Look-ups in named tables: a row name and a column name give one cell, copied from the table.

Zizofi
fields: Sefe, Zib, Bizep
Bipoma: [34351, 48793, 87595]
Lenimok: [52537, 66053, 44599]
Nizosov: [36134, 45719, 47457]
Peka: [55108, 52274, 43120]
Benut: [34322, 29472, 27734]
Mulomes: [43618, 69652, 57476]
Poda: [45955, 30349, 66774]
Ronu: [64178, 24775, 29381]
Voni: [34292, 52297, 42698]
Vudu: [37156, 22823, 59359]

What is the Sefe of Vudu in Zizofi?
37156
What is the Bizep of Mulomes in Zizofi?
57476
What is the Zib of Voni in Zizofi?
52297
What is the Bizep of Benut in Zizofi?
27734
What is the Zib of Peka in Zizofi?
52274
What is the Sefe of Mulomes in Zizofi?
43618

Pav =
,Pon,Tez,Vud,Vipi
Pup,105,140,109,87
Niluko,148,112,152,164
Kob,168,96,93,37
Dep,150,142,86,94
Finerib,97,93,204,100
Bimuka,121,149,115,122
Risimal,140,114,78,163
San,109,130,74,89

What is the Vud of Pup in Pav? 109
What is the Tez of Kob in Pav? 96
What is the Vipi of Risimal in Pav? 163
What is the Vipi of Pup in Pav? 87
What is the Tez of Bimuka in Pav? 149
What is the Pon of Pup in Pav? 105
What is the Pon of Risimal in Pav? 140
What is the Vud of San in Pav? 74
What is the Vipi of Dep in Pav? 94
What is the Pon of Finerib in Pav? 97
What is the Tez of Finerib in Pav? 93
What is the Pon of Bimuka in Pav? 121

Table Rur
,Zek,Guvi,Gidip,Makudat,Vog,Zopit,Telukag,Kab
Kef,-12008,55869,20084,-69439,37114,18398,-13960,47014
Kezi,4427,-8859,7811,20918,27226,16704,2442,-35350
Bobakif,14926,-7796,27505,-8484,4351,-10789,28947,-47977
Dolika,2270,16813,-1235,-48462,-22936,-1817,12959,1301

Guvi of Kef: 55869
Kab of Bobakif: -47977
Makudat of Kezi: 20918
Telukag of Kef: -13960
Vog of Dolika: -22936
Zopit of Kezi: 16704
Zek of Kezi: 4427

Koz:
cols = Guvilor, Zug, Fip, Mag
Fezulu: [46.342, 54.993, 53.608, 55.662]
Gamu: [76.354, 40.582, 54.178, 41.496]
Tufiv: [53.021, 32.473, 56.980, 44.168]
Bofovis: [19.592, 46.662, 55.959, 60.868]
Zer: [47.151, 38.246, 56.100, 48.267]
Bunug: [59.384, 53.531, 53.336, 53.173]
Kibivo: [76.641, 50.622, 52.947, 46.089]
Viku: [73.581, 38.177, 54.551, 40.702]
Tubili: [71.056, 72.557, 50.608, 58.013]
Gobu: [52.681, 56.546, 53.527, 56.127]
Nozagap: [49.154, 41.964, 54.846, 50.497]

Kibivo, Guvilor -> 76.641
Bunug, Zug -> 53.531
Viku, Fip -> 54.551
Tufiv, Guvilor -> 53.021
Zer, Guvilor -> 47.151
Bunug, Mag -> 53.173
Gamu, Zug -> 40.582
Tufiv, Fip -> 56.980
Bunug, Guvilor -> 59.384

Lig:
fields: Piti, Butupup, Kupo
Muguref: [142, 85, 164]
Voboda: [156, 49, 204]
Ruziza: [157, 62, 32]
Luv: [87, 135, 104]
Tiv: [127, 92, 207]
Rudoteg: [110, 153, 187]
Lelo: [126, 164, 169]

What is the Kupo of Ruziza in Lig? 32
What is the Piti of Voboda in Lig? 156
What is the Piti of Muguref in Lig? 142
What is the Kupo of Tiv in Lig? 207
What is the Piti of Ruziza in Lig? 157
What is the Kupo of Rudoteg in Lig? 187
What is the Kupo of Lelo in Lig? 169
What is the Kupo of Muguref in Lig? 164
What is the Butupup of Tiv in Lig? 92
What is the Piti of Tiv in Lig? 127
What is the Butupup of Voboda in Lig? 49
What is the Piti of Rudoteg in Lig? 110

Runo
|  | Padade | Radasat | Tilifu | Godege | Reme | Vatatad | Kagimo | Sadusi |
|---|---|---|---|---|---|---|---|---|
| Gakor | 157 | 134 | 164 | 197 | 123 | 106 | 181 | 171 |
| Rovur | 167 | 203 | 144 | 165 | 148 | 136 | 167 | 149 |
| Nuvez | 196 | 145 | 125 | 212 | 47 | 106 | 181 | 139 |

What is the Radasat of Nuvez in Runo?
145
What is the Reme of Gakor in Runo?
123
What is the Padade of Gakor in Runo?
157
What is the Vatatad of Nuvez in Runo?
106
What is the Vatatad of Rovur in Runo?
136
What is the Tilifu of Rovur in Runo?
144
What is the Kagimo of Gakor in Runo?
181
What is the Vatatad of Gakor in Runo?
106
What is the Padade of Nuvez in Runo?
196
What is the Sadusi of Rovur in Runo?
149
What is the Radasat of Rovur in Runo?
203
What is the Kagimo of Nuvez in Runo?
181
What is the Radasat of Gakor in Runo?
134
What is the Godege of Nuvez in Runo?
212
What is the Tilifu of Nuvez in Runo?
125
Which row has the largest Radasat? Rovur

